[[-21.4 -15.5   6.5  10.6  20.1]
 [ 13.1  31.7   5.1  27.0  40.2]
 [-28.2 -36.8 -40.3  -0.7   5.0]
 [-27.8 -32.2 -15.6 -13.2 -25.3]
 [ -0.3  24.8  16.2  14.5   8.6]
 [  3.6  -7.4  28.4 -16.3 -13.6]
 [ 11.4  -5.5  10.1 -40.5 -46.0]]
=>
[[  3.6  -7.4  28.4 -16.3 -13.6]
 [ -0.3  24.8  16.2  14.5   8.6]
 [ 11.4  -5.5  10.1 -40.5 -46.0]
 [-21.4 -15.5   6.5  10.6  20.1]
 [ 13.1  31.7   5.1  27.0  40.2]
 [-27.8 -32.2 -15.6 -13.2 -25.3]
 [-28.2 -36.8 -40.3  -0.7   5.0]]

[[-13.2 -11.8 -33.9  14.6 -14.8  -7.8  -1.8  22.1   1.9  17.1   0.0   0.0
  -25.0 -25.9   0.0   3.6]
 [  7.0   0.2  41.1  -5.9  -0.8  20.1  11.3   0.0  -4.5   5.7  -9.2   0.0
   34.4  21.6   2.6 -42.5]]
=>
[[  7.0   0.2  41.1  -5.9  -0.8  20.1  11.3   0.0  -4.5   5.7  -9.2   0.0
   34.4  21.6   2.6 -42.5]
 [-13.2 -11.8 -33.9  14.6 -14.8  -7.8  -1.8  22.1   1.9  17.1   0.0   0.0
  -25.0 -25.9   0.0   3.6]]

[[ 24.4  39.8  30.7  24.5  36.5  52.7]
 [ -1.1  31.7  -2.4  -4.0  35.2  32.2]
 [-20.8   7.4 -23.1 -19.0   4.4  17.3]
 [ 39.3 -22.2  43.7  36.6 -22.8 -25.1]
 [ 24.8  11.8  27.9  21.8  14.0   8.4]
 [ -0.9  -3.9  -1.2  -0.6  -6.5   2.6]
 [ -4.2  -6.4  -5.3  -4.6  -6.7  -6.0]]
=>
[[ 39.3 -22.2  43.7  36.6 -22.8 -25.1]
 [ 24.4  39.8  30.7  24.5  36.5  52.7]
 [ 24.8  11.8  27.9  21.8  14.0   8.4]
 [ -0.9  -3.9  -1.2  -0.6  -6.5   2.6]
 [ -1.1  31.7  -2.4  -4.0  35.2  32.2]
 [ -4.2  -6.4  -5.3  -4.6  -6.7  -6.0]
 [-20.8   7.4 -23.1 -19.0   4.4  17.3]]

[[ 18.4  22.0   1.3  -3.2  19.8  21.4  17.7  19.5]
 [  1.3 -19.3  -5.5  19.2   1.5 -11.6 -14.5   5.0]
 [  8.4  -3.4  26.5  -7.7   6.9  -1.3  -1.5   8.9]
 [  0.0   4.2 -21.2  36.7   3.8  13.3   1.9 -18.6]
 [-48.2  -8.9 -25.3  49.6 -48.1 -42.4  -6.0 -40.1]]
=>
[[  8.4  -3.4  26.5  -7.7   6.9  -1.3  -1.5   8.9]
 [ 18.4  22.0   1.3  -3.2  19.8  21.4  17.7  19.5]
 [  1.3 -19.3  -5.5  19.2   1.5 -11.6 -14.5   5.0]
 [  0.0   4.2 -21.2  36.7   3.8  13.3   1.9 -18.6]
 [-48.2  -8.9 -25.3  49.6 -48.1 -42.4  -6.0 -40.1]]

[[ -8.3 -18.9  47.0  -8.2  15.7 -28.4]
 [ -5.1 -30.3  32.6 -37.8 -23.9  -7.5]
 [-35.6   8.9  14.2  17.5 -19.2 -40.6]
 [-42.4 -29.1   2.1 -16.5 -34.3 -24.5]
 [ -6.8 -48.2  28.7   3.3 -17.0 -17.7]
 [-10.4  42.8 -37.8  -5.9 -53.4  11.1]
 [ 27.1 -26.2  45.2  -6.1   7.5  -1.1]
 [ 42.7  11.1  21.7 -21.6  39.4  24.7]]
=>
[[ -8.3 -18.9  47.0  -8.2  15.7 -28.4]
 [ 27.1 -26.2  45.2  -6.1   7.5  -1.1]
 [ -5.1 -30.3  32.6 -37.8 -23.9  -7.5]
 [ -6.8 -48.2  28.7   3.3 -17.0 -17.7]
 [ 42.7  11.1  21.7 -21.6  39.4  24.7]
 [-35.6   8.9  14.2  17.5 -19.2 -40.6]
 [-42.4 -29.1   2.1 -16.5 -34.3 -24.5]
 [-10.4  42.8 -37.8  -5.9 -53.4  11.1]]

[[-44.1  -7.2  26.5]
 [-46.2 -21.3  43.1]
 [-11.9  -7.0 -28.6]]
=>
[[-46.2 -21.3  43.1]
 [-44.1  -7.2  26.5]
 [-11.9  -7.0 -28.6]]

[[ 16.4 -10.1 -24.6   4.7  39.8  17.9]
 [-25.2   4.6  39.1  18.0 -29.4 -32.6]
 [ 17.8 -29.2 -31.8  13.0  39.8  14.6]
 [-29.2 -32.2  13.1  39.5  15.2 -25.8]
 [ 39.3  17.8 -30.3 -31.8  12.1  39.8]
 [ -9.1 -24.8   5.8  39.5  18.3 -29.2]
 [ 19.1  16.4 -10.1 -25.1   6.0  39.8]
 [  5.7  39.9  18.8 -30.1 -32.4  12.9]]
=>
[[-25.2   4.6  39.1  18.0 -29.4 -32.6]
 [  5.7  39.9  18.8 -30.1 -32.4  12.9]
 [-29.2 -32.2  13.1  39.5  15.2 -25.8]
 [ -9.1 -24.8   5.8  39.5  18.3 -29.2]
 [ 19.1  16.4 -10.1 -25.1   6.0  39.8]
 [ 16.4 -10.1 -24.6   4.7  39.8  17.9]
 [ 39.3  17.8 -30.3 -31.8  12.1  39.8]
 [ 17.8 -29.2 -31.8  13.0  39.8  14.6]]

[[  4.0   8.7  15.7 -25.7   9.5   8.8  31.2]
 [-36.2  -1.6 -36.7  21.6   3.2  -8.0  16.5]
 [ 17.6  -8.0 -11.6  24.4 -28.0 -16.0  -6.0]
 [-26.6   8.7  -2.1  23.6  20.7 -36.8  34.2]
 [  2.6 -28.9  30.6 -22.3  19.7 -11.0  23.3]
 [-14.9  23.6 -19.5 -17.7   5.5  25.4  17.5]
 [  7.5  31.0  33.9  -9.3  29.1 -15.4   2.4]
 [  9.5 -16.1  24.0  20.3  -6.8 -24.5 -22.4]
 [-33.4  -1.9 -33.9  13.3  -2.7  17.0  -3.9]
 [-14.5 -28.7   1.8  22.1 -13.5 -38.8  23.2]
 [ 28.9 -11.9  28.0  12.5  -1.4 -17.1 -11.5]
 [-12.1 -14.9  19.4   7.5  13.6 -33.7 -12.2]]
=>
[[  7.5  31.0  33.9  -9.3  29.1 -15.4   2.4]
 [  2.6 -28.9  30.6 -22.3  19.7 -11.0  23.3]
 [ 28.9 -11.9  28.0  12.5  -1.4 -17.1 -11.5]
 [  9.5 -16.1  24.0  20.3  -6.8 -24.5 -22.4]
 [-12.1 -14.9  19.4   7.5  13.6 -33.7 -12.2]
 [  4.0   8.7  15.7 -25.7   9.5   8.8  31.2]
 [-14.5 -28.7   1.8  22.1 -13.5 -38.8  23.2]
 [-26.6   8.7  -2.1  23.6  20.7 -36.8  34.2]
 [ 17.6  -8.0 -11.6  24.4 -28.0 -16.0  -6.0]
 [-14.9  23.6 -19.5 -17.7   5.5  25.4  17.5]
 [-33.4  -1.9 -33.9  13.3  -2.7  17.0  -3.9]
 [-36.2  -1.6 -36.7  21.6   3.2  -8.0  16.5]]

[[ 31.1   3.6  44.1   4.6  -6.0  13.0   4.0   2.3]
 [ -4.3 -26.2  -0.8  25.8  18.1   9.4 -20.7  -2.2]
 [ 28.8 -28.0  -3.1   9.6  41.3 -16.8 -50.8  29.3]
 [-25.8 -20.0   1.0  13.6  -3.9  23.5  11.3  -6.5]
 [-23.8  23.6   6.9 -15.5 -37.0  14.2  48.0 -16.7]
 [ 20.0   3.4  -6.0 -16.8  14.7 -22.7 -18.8  22.3]]
=>
[[ 31.1   3.6  44.1   4.6  -6.0  13.0   4.0   2.3]
 [-23.8  23.6   6.9 -15.5 -37.0  14.2  48.0 -16.7]
 [-25.8 -20.0   1.0  13.6  -3.9  23.5  11.3  -6.5]
 [ -4.3 -26.2  -0.8  25.8  18.1   9.4 -20.7  -2.2]
 [ 28.8 -28.0  -3.1   9.6  41.3 -16.8 -50.8  29.3]
 [ 20.0   3.4  -6.0 -16.8  14.7 -22.7 -18.8  22.3]]
